In the data rows, the value 128 means zero.
Here are some points:
[199, 196, 183, 170, 151, 131, 115, 100, 84, 71, 58, 51, 49, 49, 56, 61, 68, 79, 91, 105, 124, 141, 158, 176, 186, 193, 197]
[88, 92, 99, 108, 118, 126, 137, 143, 150, 162, 165, 167, 169, 164, 161, 152, 144, 134, 126, 120, 114, 107, 101, 96, 92, 90, 91]
[207, 202, 192, 169, 154, 135, 117, 101, 88, 73, 59, 50, 42, 40, 48, 60, 75, 96, 113, 133, 151, 164, 180, 192, 200, 207, 215]
[75, 74, 83, 94, 101, 113, 121, 127, 138, 150, 159, 165, 167, 166, 163, 161, 154, 146, 137, 122, 115, 106, 100, 98, 95, 93, 94]
[84, 73, 66, 65, 65, 68, 76, 84, 96, 110, 124, 142, 157, 168, 176, 184, 184, 187, 190, 188, 183, 169, 153, 132, 116, 105, 89]
[93, 82, 69, 63, 60, 57, 58, 61, 66, 78, 91, 108, 127, 147, 162, 175, 190, 194, 206, 210, 208, 200, 186, 171, 148, 131, 111]
[202, 196, 187, 175, 161, 147, 123, 105, 84, 66, 57, 49, 44, 46, 52, 61, 82, 102, 123, 145, 166, 185, 198, 210, 215, 218, 215]
[108, 123, 131, 143, 148, 154, 161, 163, 164, 165, 161, 156, 146, 135, 123, 111, 105, 101, 98, 100, 95, 94, 97, 97, 103, 110, 115]
[93, 95, 103, 107, 115, 122, 126, 136, 141, 152, 158, 161, 168, 171, 174, 177, 179, 175, 167, 163, 157, 149, 143, 132, 117, 105, 92]
[101, 107, 111, 120, 125, 135, 142, 149, 155, 159, 163, 166, 169, 172, 175, 175, 170, 161, 153, 144, 135, 126, 118, 104, 97, 90, 82]
[74, 69, 66, 66, 70, 75, 84, 95, 110, 124, 140, 158, 167, 179, 185, 189, 192, 191, 187, 180, 172, 160, 147, 131, 118, 105, 91]
[113, 101, 84, 69, 56, 50, 47, 48, 54, 62, 75, 93, 110, 128, 148, 167, 184, 201, 207, 213, 214, 208, 202, 190, 171, 152, 132]
[77, 70, 63, 66, 64, 64, 71, 79, 92, 109, 123, 137, 154, 167, 182, 191, 196, 196, 196, 187, 175, 158, 138, 119, 103, 89, 76]
[184, 194, 197, 192, 182, 166, 155, 142, 132, 119, 103, 92, 82, 70, 67, 64, 65, 79, 88, 99, 111, 123, 139, 157, 171, 178, 190]
[200, 199, 192, 182, 172, 158, 142, 124, 107, 92, 80, 68, 60, 54, 54, 59, 66, 77, 92, 110, 129, 150, 165, 179, 193, 200, 209]
[77, 73, 69, 67, 70, 77, 86, 102, 114, 127, 143, 151, 166, 177, 179, 179, 177, 171, 163, 158, 149, 136, 122, 109, 95, 86, 84]
[86, 97, 109, 120, 135, 146, 155, 160, 163, 162, 157, 152, 143, 132, 119, 111, 104, 99, 96, 91, 91, 92, 97, 110, 121, 133, 148]
[101, 109, 116, 123, 130, 136, 142, 150, 155, 160, 162, 165, 158, 155, 153, 141, 138, 133, 124, 120, 114, 108, 101, 101, 97, 97, 99]
[91, 76, 64, 57, 55, 60, 73, 81, 97, 112, 129, 144, 160, 173, 182, 191, 193, 185, 177, 162, 146, 136, 124, 114, 103, 93, 89]
[88, 75, 64, 56, 58, 63, 65, 80, 93, 106, 125, 138, 151, 166, 178, 187, 195, 196, 191, 188, 179, 167, 153, 136, 118, 103, 92]
[91, 99, 107, 119, 130, 135, 143, 146, 151, 155, 154, 150, 151, 151, 152, 150, 141, 134, 125, 117, 110, 107, 102, 99, 98, 95, 96]
[126, 129, 132, 142, 146, 151, 156, 157, 158, 159, 162, 156, 154, 151, 141, 141, 134, 127, 125, 116, 116, 110, 105, 106, 103, 104, 100]
[185, 191, 188, 185, 174, 162, 151, 144, 133, 122, 114, 101, 92, 86, 74, 75, 76, 77, 83, 86, 91, 105, 114, 127, 141, 150, 160]
[70, 65, 67, 72, 76, 83, 94, 103, 114, 127, 140, 159, 172, 181, 188, 187, 186, 184, 175, 171, 155, 142, 130, 114, 104, 90, 77]
[204, 203, 193, 186, 168, 152, 140, 123, 107, 94, 81, 75, 69, 60, 59, 59, 63, 75, 84, 97, 115, 130, 145, 159, 170, 183, 190]
[82, 75, 70, 67, 63, 62, 68, 73, 84, 99, 116, 136, 157, 172, 182, 190, 194, 195, 196, 196, 193, 190, 180, 163, 148, 128, 112]
[131, 136, 142, 144, 149, 153, 156, 159, 160, 161, 157, 158, 152, 147, 147, 141, 140, 139, 133, 128, 121, 114, 105, 96, 94, 89, 90]
[86, 71, 62, 54, 56, 63, 68, 82, 95, 110, 123, 136, 150, 167, 181, 189, 196, 192, 194, 197, 190, 182, 165, 144, 129, 116, 106]
[186, 190, 190, 187, 183, 175, 165, 151, 137, 127, 110, 97, 85, 75, 69, 67, 70, 72, 81, 90, 100, 113, 124, 137, 148, 161, 172]
[213, 205, 195, 181, 166, 158, 145, 130, 119, 104, 95, 87, 76, 69, 64, 65, 73, 77, 83, 92, 99, 108, 119, 130, 140, 152, 163]
[86, 74, 64, 57, 56, 62, 73, 84, 102, 117, 130, 149, 162, 173, 182, 184, 188, 184, 178, 167, 154, 141, 127, 115, 100, 92, 86]
[119, 129, 141, 151, 162, 166, 171, 171, 163, 158, 148, 138, 132, 121, 110, 103, 93, 88, 86, 83, 90, 98, 106, 118, 132, 146, 162]
[94, 77, 64, 55, 51, 53, 60, 66, 75, 86, 99, 116, 131, 151, 165, 178, 191, 200, 208, 209, 207, 197, 181, 166, 149, 130, 113]
[81, 76, 71, 67, 62, 72, 82, 93, 107, 118, 134, 149, 161, 169, 176, 182, 184, 187, 185, 179, 176, 165, 145, 133, 114, 96, 91]
[75, 66, 70, 72, 79, 91, 100, 113, 125, 137, 148, 158, 167, 175, 177, 179, 175, 168, 164, 150, 139, 128, 118, 112, 104, 94, 87]
[86, 89, 91, 99, 104, 112, 121, 131, 141, 149, 157, 165, 167, 171, 173, 168, 168, 159, 155, 152, 142, 135, 122, 108, 100, 93, 86]
[194, 195, 191, 188, 179, 165, 149, 130, 115, 101, 90, 78, 73, 65, 65, 69, 71, 75, 80, 87, 92, 106, 115, 128, 140, 147, 152]
[80, 68, 64, 58, 57, 60, 67, 82, 95, 113, 133, 149, 165, 177, 184, 188, 189, 186, 180, 173, 161, 150, 133, 118, 102, 88, 81]
[78, 75, 76, 76, 81, 88, 99, 112, 123, 135, 148, 161, 170, 177, 180, 177, 176, 168, 158, 147, 134, 123, 113, 107, 97, 94, 91]
[202, 202, 196, 184, 175, 166, 152, 136, 122, 110, 97, 88, 78, 71, 65, 66, 72, 74, 81, 90, 100, 111, 126, 139, 148, 165, 180]
[75, 71, 65, 60, 65, 70, 79, 90, 102, 116, 130, 140, 154, 165, 177, 190, 195, 198, 195, 191, 184, 171, 160, 147, 128, 118, 104]
Here are 27 more points, each followed by its number:
[150, 158, 166, 169, 169, 167, 168, 164, 160, 157, 149, 142, 136, 134, 128, 120, 115, 107, 99, 98, 95, 90, 94, 95, 98, 101, 101] 0
[87, 77, 71, 66, 67, 70, 75, 81, 88, 103, 114, 130, 145, 156, 174, 188, 200, 210, 214, 215, 212, 205, 198, 190, 180, 169, 153] 1
[86, 85, 88, 91, 96, 108, 119, 131, 141, 152, 160, 165, 170, 169, 167, 166, 161, 157, 146, 138, 127, 114, 109, 103, 98, 95, 92] 2
[178, 186, 185, 186, 186, 176, 164, 149, 134, 122, 111, 100, 90, 84, 75, 73, 68, 70, 78, 87, 102, 116, 126, 141, 151, 165, 178] 3
[137, 146, 154, 158, 164, 165, 166, 165, 161, 154, 148, 139, 129, 124, 119, 114, 109, 106, 99, 95, 92, 93, 97, 104, 107, 108, 111] 4
[93, 81, 72, 61, 58, 57, 60, 71, 83, 100, 119, 137, 155, 168, 180, 190, 191, 191, 184, 178, 172, 160, 151, 133, 116, 103, 93] 5
[79, 77, 79, 88, 95, 104, 118, 127, 136, 147, 152, 162, 170, 179, 183, 186, 189, 187, 186, 180, 170, 162, 147, 136, 125, 107, 95] 6
[167, 171, 175, 175, 175, 175, 173, 169, 162, 155, 147, 140, 135, 125, 116, 108, 103, 100, 98, 94, 94, 97, 98, 107, 109, 111, 116] 7
[119, 125, 130, 136, 142, 149, 152, 155, 155, 159, 164, 168, 171, 174, 174, 170, 168, 161, 155, 151, 141, 131, 122, 112, 103, 97, 87] 8
[191, 192, 190, 189, 183, 177, 168, 153, 144, 134, 118, 115, 105, 98, 94, 88, 84, 83, 85, 86, 94, 95, 99, 103, 103, 113, 116] 9
[72, 68, 71, 68, 71, 78, 88, 105, 121, 134, 142, 152, 163, 171, 178, 186, 189, 190, 189, 181, 170, 158, 146, 134, 120, 106, 93] 10
[75, 77, 86, 95, 109, 121, 134, 147, 157, 164, 167, 166, 160, 151, 140, 129, 118, 108, 101, 93, 92, 92, 95, 101, 113, 124, 137] 11
[82, 74, 66, 62, 60, 61, 70, 79, 95, 111, 130, 149, 163, 173, 178, 184, 181, 184, 178, 169, 162, 149, 136, 125, 109, 96, 87] 12
[107, 89, 75, 60, 57, 52, 50, 55, 60, 76, 97, 117, 138, 154, 168, 182, 192, 200, 205, 207, 199, 190, 174, 158, 143, 125, 111] 13
[81, 81, 86, 85, 95, 106, 115, 130, 139, 146, 158, 162, 164, 168, 168, 171, 169, 165, 158, 146, 134, 124, 112, 107, 102, 93, 95] 14
[121, 128, 134, 141, 146, 155, 160, 162, 167, 167, 164, 157, 152, 144, 145, 144, 140, 139, 130, 125, 117, 112, 104, 97, 92, 89, 93] 15
[212, 207, 199, 182, 163, 146, 130, 115, 101, 85, 71, 61, 57, 56, 59, 61, 67, 72, 82, 94, 106, 117, 130, 145, 159, 170, 179] 16
[148, 158, 165, 167, 170, 168, 165, 162, 152, 141, 131, 120, 114, 107, 101, 96, 89, 87, 90, 89, 93, 98, 100, 108, 117, 122, 132] 17
[81, 84, 91, 98, 109, 124, 132, 144, 156, 160, 165, 165, 160, 155, 150, 141, 130, 123, 113, 104, 97, 90, 86, 91, 97, 104, 116] 18
[113, 125, 137, 144, 153, 159, 160, 160, 160, 159, 158, 153, 141, 128, 115, 104, 101, 96, 93, 88, 91, 95, 107, 117, 123, 135, 144] 19
[88, 75, 66, 58, 56, 57, 63, 76, 87, 100, 115, 129, 144, 159, 171, 181, 190, 192, 194, 192, 185, 177, 160, 146, 132, 116, 101] 20
[192, 190, 191, 188, 183, 176, 160, 145, 130, 114, 102, 92, 83, 76, 75, 71, 72, 78, 82, 89, 99, 104, 112, 123, 135, 148, 157] 21
[194, 192, 193, 189, 179, 164, 149, 134, 119, 103, 89, 73, 63, 63, 59, 68, 75, 84, 99, 112, 127, 146, 167, 182, 202, 210, 213] 22
[164, 172, 173, 176, 176, 167, 164, 153, 141, 128, 111, 95, 84, 77, 74, 72, 71, 76, 80, 95, 111, 122, 143, 153, 169, 186, 193] 23
[104, 84, 71, 63, 58, 55, 53, 58, 66, 81, 100, 118, 139, 158, 172, 187, 194, 198, 198, 195, 188, 176, 162, 142, 123, 108, 91] 24
[197, 185, 168, 153, 135, 110, 91, 74, 61, 52, 46, 40, 42, 47, 57, 73, 86, 103, 117, 131, 146, 165, 181, 193, 203, 207, 206] 25
[111, 118, 125, 137, 142, 147, 154, 153, 155, 159, 156, 160, 161, 160, 158, 149, 143, 132, 124, 119, 110, 108, 104, 97, 96, 91, 90] 26
Which two of these numbered points are nearest to each point below, ignoring the direction in which the first points spread most? Their numbers follow each, nearest first.
[120, 135, 146, 153, 159, 162, 164, 170, 171, 167, 158, 144, 132, 122, 112, 105, 99, 95, 92, 89, 94, 101, 112, 125, 135, 143, 153] > 19 2
[194, 176, 157, 137, 115, 98, 82, 67, 55, 46, 41, 40, 44, 50, 63, 76, 95, 120, 140, 160, 177, 186, 199, 205, 211, 214, 210] > 25 13
[91, 74, 64, 58, 55, 57, 61, 70, 83, 98, 110, 126, 144, 161, 181, 188, 194, 193, 188, 186, 179, 169, 157, 141, 126, 113, 96] > 20 5
[202, 190, 174, 157, 140, 121, 103, 87, 72, 59, 49, 47, 43, 48, 57, 62, 79, 97, 116, 141, 160, 176, 193, 204, 213, 220, 215] > 25 13
[147, 125, 107, 83, 68, 58, 44, 40, 38, 41, 52, 67, 88, 108, 132, 155, 175, 198, 212, 217, 217, 213, 207, 198, 183, 161, 141] > 25 13
[125, 139, 150, 158, 165, 166, 167, 165, 163, 158, 153, 149, 142, 132, 124, 115, 103, 98, 96, 92, 93, 95, 101, 111, 118, 124, 131] > 26 4
[77, 73, 78, 82, 90, 98, 109, 122, 135, 148, 158, 164, 171, 173, 167, 165, 155, 141, 133, 123, 114, 111, 104, 96, 96, 95, 103] > 2 18
[186, 193, 196, 190, 179, 168, 151, 140, 122, 102, 92, 74, 65, 63, 62, 64, 70, 77, 89, 106, 126, 145, 160, 177, 187, 197, 203] > 22 10
[183, 186, 183, 185, 182, 175, 161, 146, 126, 105, 96, 87, 77, 74, 69, 68, 70, 74, 83, 90, 105, 119, 134, 151, 165, 177, 180] > 10 3
[162, 173, 182, 186, 179, 175, 166, 153, 144, 132, 116, 99, 84, 73, 68, 65, 64, 67, 73, 89, 106, 127, 149, 168, 183, 192, 200] > 23 10
[179, 184, 189, 188, 183, 174, 159, 142, 134, 121, 110, 103, 90, 81, 78, 68, 70, 67, 72, 84, 93, 111, 128, 143, 156, 163, 170] > 3 21
[180, 183, 186, 185, 183, 178, 168, 159, 149, 139, 132, 127, 115, 112, 106, 101, 97, 92, 91, 89, 95, 98, 97, 99, 97, 96, 98] > 9 0
[91, 96, 101, 109, 117, 127, 138, 147, 155, 162, 166, 170, 173, 171, 167, 161, 150, 142, 132, 122, 115, 107, 100, 97, 93, 91, 91] > 4 26
[201, 206, 198, 190, 183, 170, 162, 148, 127, 110, 95, 83, 80, 76, 73, 73, 70, 73, 78, 85, 96, 108, 118, 129, 138, 148, 161] > 21 3
